Some points:
[-79  -9  -6   7 -52 -29  33  25   1 -28  32  68 -19 -52  18 -25  -7  26
  37  28 -64  -1 -15 -51]
[-68  28   4 -51  40  30 -25  -6   8  -1  -8 -41  -5 -47 -37 -24  -3  16
  60  36  -4 -32  23 -30]
[-26  -9 -28 -32 -32  29 -46 -26   3  -1  -8 -47 -59  25  -9 -26   3 -16
  -3 -17 -46  36  11  96]
[ -1 -21 -68   8 -52 -34   9 -62  -4  24   1  -9  58 -14  31  29  13  29
 -67 -20 -14  24 -22  -1]
[ 10  52  15  33   9  -1  20  -5  12 -61  22  -4 -19 -47 -54   1   7  21
 -43 -38   6 -18  -1  41]
[ -4 -17  57  45  10 -21 -63 -26 -51   1 -76 -13  -6   5  34  40  12  -7
  30 -17  25  28  -1 -35]
[  1  23 -74   2  13 -91 -15 -12  -4  12   5 -71 -64  33   0  34 -31  49
   8 -22 -37 -49 -31 -52]
[ -18  -22   15   36   -2   20   36   -1   -9   11   21    8  -45  -18
    8  -38  -15   -4   24 -127   22   20    5  -31]
[  6  -4 -15 -27  25  -9 -32 -24   4 -15  19 -18  13  14  17  44 -43 -12
  26  -9  -2 -67  -8 -45]
[-50  -8 -12 -18  35  -8  53 -46  30  -9 -26   0 -41  43 -17 -13  -2 -18
 110 -12 -52  48 -13  42]
[ 60   3 -29  42 -16  11  18 -10  12  34 -47 -52 -64 -35 -32  -7  12  24
  -9  72   1 -14 -25  19]
[ -11   -2  -71    4  -33   14   -4   34   36   37   -2  -38   20   23
    3   34  -23  -35 -126  -43  -44  -11   -9  -45]
[-64  44  28  20 -27  52  28  -7 -25  55  23   1  33   5 -46  19  16  11
 -29  34  41  -6   4   4]
[ 45  30 -13  -5  25 -33 -16 -66  -1  36  13  -2  28 -50  19 -12  14  13
 -10  11   9 -45  61   2]
[  0  35 -14  20  22   8  45  34   1 -19 -14  15 -44  34  33  57  14   4
  -8  29  39  22   5  11]
[ 38  61  30   6  33   0 -28  20 -27 -43  62 -39 -26 -34   1 -44  22   9
 -45 -64 -29  48  11  -2]
[ 12  29  43 -24  -5  10 -21 -36 -66   4 -23  19  24 -17 -21 -38  -3  15
   0  -1 -22 -36 -16  16]
[-15  -7  17 -19  16   6  30  20   6  31 -22 -10 -22   9  -6   0  46  -1
 -37   2 -50  53  26  24]
[ 32  26 -90  -3  -5  28 -41 -37  27  59 -17  68  34  15  14 -38  27  -4
  60 -29 -12  13 -36 -10]
[ 64   6  12 -29  17  48  30 -15  34  24 -16  12 -23 -21 -29  -7  12 -24
   4 -65  13  17   5 -27]
[ -1  25  12  71   4  22   2  -4  -6 -55  26   8 108   0 -25  20 -20 -20
  -2 -42   3 -66   7   2]
[  41  -22  -10  -21    5   32  -15  -33   17 -103   76  -12  -53  -10
  -27    0    1  -20    9   36   32   49   43   40]
[ -7 -25   9   5 -28  74 -45 -41  10  42  -8  -9 -60  -2   6 -16 -47  17
 -46  20 -22  45   7  24]
[ 19  -6  43   1  70  22   4  40  45  65  49  20  67  49  68 -25  12  39
   2  29  28  18  39  23]
[ -19   24   17    7  -12   10   29  -16  -11   16  -37  -27  -26    3
   48  -22  -17   18    4   -8  -10  -28  -38 -101]
[  0 -31 -38  -3  16   6  95  35  14 -12 -28  14   6  23  28  37  11  24
 -11 -16  28  -7  28  -9]
[ 18  30  11  -9   4  14  -3  32  24 -17 -24 -47 -21 -32   4   9  36 -33
   8 -18  14 -41   5  11]
[ 26 -11  15  32   0 -54 -24 -11 -10  35  47 -26  28 -50  -9  82  -2 -15
  21  42  24  63  25  -5]
[-36  -4 -29 -35 -20  20 -17 -37 -30   6  50  19 -17  56 -35   5  18  -2
 -61  15  22  19 -19 -79]
[ 75   2 -52  24 -10  27  37 -36  37 -22 -14  30  31  27  20 -27  13  -7
  -5 -23  17 -23  31 -39]
[-62 -34  26  16   6  12  20  15 -13 -16  69  46 -44 -50  21  30 -47  -7
  66 -56  27  17  30   0]
[ 30 -64  51  -5  10  25  15  22  38 -23  -7 -15 -33   5  14  13   7  11
 -27  19  28 -82  -9  24]
[ -38  -51 -106  -58  -46  -32  -76   26   28   20   32   55  -16  -42
    9   26    6  -40   -2  -50   30   10  -43    3]
[ 96   6  10  22 -46  21   3  62  -4  14 -31  10   7  -1 -38 -13 -59 -22
  -2   6 -52 -39  28  49]
[-36  -4  25  33 -16  41  12 -29  -6  58  29  12  -4 -32  -2  63  26  10
  -3  26 -22 -88   4  12]
[-66 -50  -9 -24   7  20  11 -23 -44 -17  -4  13  17  20  -4  -4 -31 -67
  -4  -7 -44 -50  12   8]
[ 14  24 -39 -54  48 -17  28  21   4  -3  37  30  29  17  36   5 -12  11
  -7  24  12 -17  10  32]
[-29  29 -26  -1  -5  23 -38 -43 -17 -64 -33 -28  25  27 -17  69  22   2
  73 -27  45 -25 -60  -2]
[  5   1 -29  22  23  59  -3  38 -39  -4   6   5 -57  -2  53 -20 -32 -28
  -9  36  11 -28 -69  83]
[ 10 -10 -20 -20  11  -5  40  -1 -13   0 -26  41  -3 -37 -25  49  54  21
 -38  17 -21  13  13   1]
[ 11  17 -37 -44  11  27  17  24  20  27  39   1  -1 -18  10  41  14 -13
  44  23 -39 -23 -31  24]
[-43 -30 -35  -3 -43 -33 -14  -7  28  29  -4 -19  26  38 -24 -35  14 -61
  23  32  13 -32  42   9]
[-17 -16 -73  21   2 -45 -17   8   6 -26  31  45 -14  25 -14 -20 -28 -24
 -65   6   5  -9   4   1]
[-17 -13  26   6  -6 -20   2  32   7  66  23 -31 -20  14 -41  -1  16  51
 -20 -58  46  14   5  49]
[ 75   1  20   4 -13 -24  43  13 -56  38  35 -50 -13  10 -22  -4  -5  -1
  51  31   4  48 -32 -55]
[-20   0   3  82  34  29 -42  13  -2   6  56 -57  28  36  30  33 -32  20
  46  52 -10  11   5  -3]
[ 19 -10 -51 -46 -45  12 -29  49 -83 -25 -12  14   5 -21  44 -18   3  31
  20   9 -14 -38  -2  -9]
[ -60   -8   -9   75   50   -7    8   32   17   13  -10   11   24  -40
   -9 -107   14    4   21   -3  -22   47  -26  -19]
[  27    3    4   -6   -3  -51   26   14   30   21  -38    8   -9  -25
  -95   -2 -104    2   76    7   47   17    6   -1]
[-50 -15  25 -44  -8   9  -1 -10  16 -42 -23 -34  40   5  11 -20 -13  49
  37   9   1  23 -29  14]
[ 18 -31   3  -7  68  22 -10 -63   5   7 -52  46   2 -49 -13  19 -75  -7
 -77  22  22   6   8   8]
[-36 -41  10  19  30 -54  -7  11   3   1  -1   2  18  -5 -53 -92 -14 -60
 -65  19  -1 -36 -31 -14]
[ 13  64   8  12 -17 -26 -34 -35   9 -11  -3  40 -17  58  23 -15   1 -10
  21  33  12  37  -1 -27]
[  7 -48 -41 -12  17  48  34  25  -4 -25 -10 -66  48  11  13 -19  -9   2
   7   5 -24  11  75 -27]
[ 13   5  11  33  -2   6 -14  43  76 -33  -3  53 -27  34   4  55  20  28
  14 -22 -51 -33  36  -2]
[  83  -21   25    0  -36  -68   16 -110   -7  -26   43    8   51  -10
   21  -22   23   12    5   14  -49    9  -64   37]
[-34   8  68  40   2 -17 -29 -51 -23 -30 -66   3 -74 -25  25  24  28  -3
 -16  19  34  -3  -2 -37]
[ 29  19 -33 -25  22  -5   7  45 -25 -33 -33  -2  -5 -18  21  17 -17 -11
 -54  -5 -10  75   6 -14]
[-33   9  45 -17 -37   1 -20  36  -6   4 -24 -15  39 -22   1  55  -8  15
  41 -35 -46  39  11   2]
[-34  16   4 -21  23  32  19 -19  11  62 -11 -29  53 -35 -13  -3  15 -43
 -11   8   1  39  38 -17]
[-24  -7  -5  26  35 -55  12  26  -7  23 -25  36  46   9  21  23  48  14
  10  -7   8   7 -17  93]
[-19   0  -1 -24  -3 -26 -56 -27 -37 -16 -42  -8  -1  33 -18 -12  -8  54
 -55 -64 -22   9 -16   8]
[-34  15  34  10 -19 -14  18  16 -55  -9 -33 -41  15   7  -5  14  50 -32
   7  13   1  -9 -10  18]
[-11   1  11 -19   2  15  21   1  -6  34  49  22 -43   9  -6  24   0 -20
 -65  24  -2  14 -34 -34]
[-70  35  67 -45 -15  14  26  41  46  -4  21  53   8  43   3 -44   7  39
 -41  25  42   7  -3  12]
[ -2  -6  24 -28   1 -64 -18 -10  13 -22  13 -55 -51 -18  30 -63  52  -4
   9   1  15 -85  38 -43]
[ 38  30  13 -46 -49 -27 -17 -13 -24   2  13  30  -6  24 -10 -24   6  18
   8   2 -30 -38  -3  -8]
[ 48 -37 -45   8  29  -6  17   2 -45 -16 -16  -7 -16  15 -38 -16  41 -10
  22 -37  18 -13  15   3]
[ 24 -13  56 -22  15 -21 -50  71  40  19  16 -30  30   0   3  26  -4  -4
 -24 -32   3  16 -35  32]
[-75  19 -12  21   1 -41  27 -12   0 -44  -5  24   0  36 -10  -1 -32  15
 -33  33  -9   9  38  51]
[-19  32  19 -14 -29 -25  52  -7  31  -5 -30 -54  24 -39  70 -24 -56 -63
 -10 -15  37  14   2  38]
[ 13 -31  34  19 -29  40  11   5  77 -71  -7 -15  22   5 -10  10  41  11
   1  48  15  37 -31 -35]
[ 61  -9  67 -12  29   9 -26  45  11  20   7  64  35  14 -23   8  17  -2
  31  29  -9 -20 -10 -62]
[ 23  18  19  22 -19 -45 -46  58 -37 -46 -57  32  -4   6  -1  -8   9 -13
  19  66  -4  58  13 -29]
[ 36   2  66  23   0   7  11 -42   1  66  30  51 -52  60  30  -5  -7 -22
  54 -17  15  16  36  42]
[ 78 -24  78 -36 -17   5 -12 -17 -24 -38 -22   2  47  17  11  -3 -22   4
 -14 -13   6   3 -38 -37]
[ 10  -2 -56  33 -27  46 -13  38 -19  16   0 -18  34 -24 -18 -63   4  45
  35   2  71   3  18  28]
There is one direction along which these points spread out most. Take the direction at right angles to it along which they spread out most. Go by this last direction. How many in every 100 of the points above lie lower along it than each point below? Round to a whole number. More than half of the points above lie lower than the first one.
[ 60   3 -29  42 -16  11  18 -10  12  34 -47 -52 -64 -35 -32  -7  12  24
  -9  72   1 -14 -25  19] 23
[ -1 -21 -68   8 -52 -34   9 -62  -4  24   1  -9  58 -14  31  29  13  29
 -67 -20 -14  24 -22  -1] 27
[-24  -7  -5  26  35 -55  12  26  -7  23 -25  36  46   9  21  23  48  14
  10  -7   8   7 -17  93] 90
[-75  19 -12  21   1 -41  27 -12   0 -44  -5  24   0  36 -10  -1 -32  15
 -33  33  -9   9  38  51] 95
[-43 -30 -35  -3 -43 -33 -14  -7  28  29  -4 -19  26  38 -24 -35  14 -61
  23  32  13 -32  42   9] 74
[-29  29 -26  -1  -5  23 -38 -43 -17 -64 -33 -28  25  27 -17  69  22   2
  73 -27  45 -25 -60  -2] 10
[ 38  61  30   6  33   0 -28  20 -27 -43  62 -39 -26 -34   1 -44  22   9
 -45 -64 -29  48  11  -2] 31
[ 18 -31   3  -7  68  22 -10 -63   5   7 -52  46   2 -49 -13  19 -75  -7
 -77  22  22   6   8   8] 44
[ -2  -6  24 -28   1 -64 -18 -10  13 -22  13 -55 -51 -18  30 -63  52  -4
   9   1  15 -85  38 -43] 8
[-33   9  45 -17 -37   1 -20  36  -6   4 -24 -15  39 -22   1  55  -8  15
  41 -35 -46  39  11   2] 51
[  83  -21   25    0  -36  -68   16 -110   -7  -26   43    8   51  -10
   21  -22   23   12    5   14  -49    9  -64   37] 0
[ 10 -10 -20 -20  11  -5  40  -1 -13   0 -26  41  -3 -37 -25  49  54  21
 -38  17 -21  13  13   1] 47
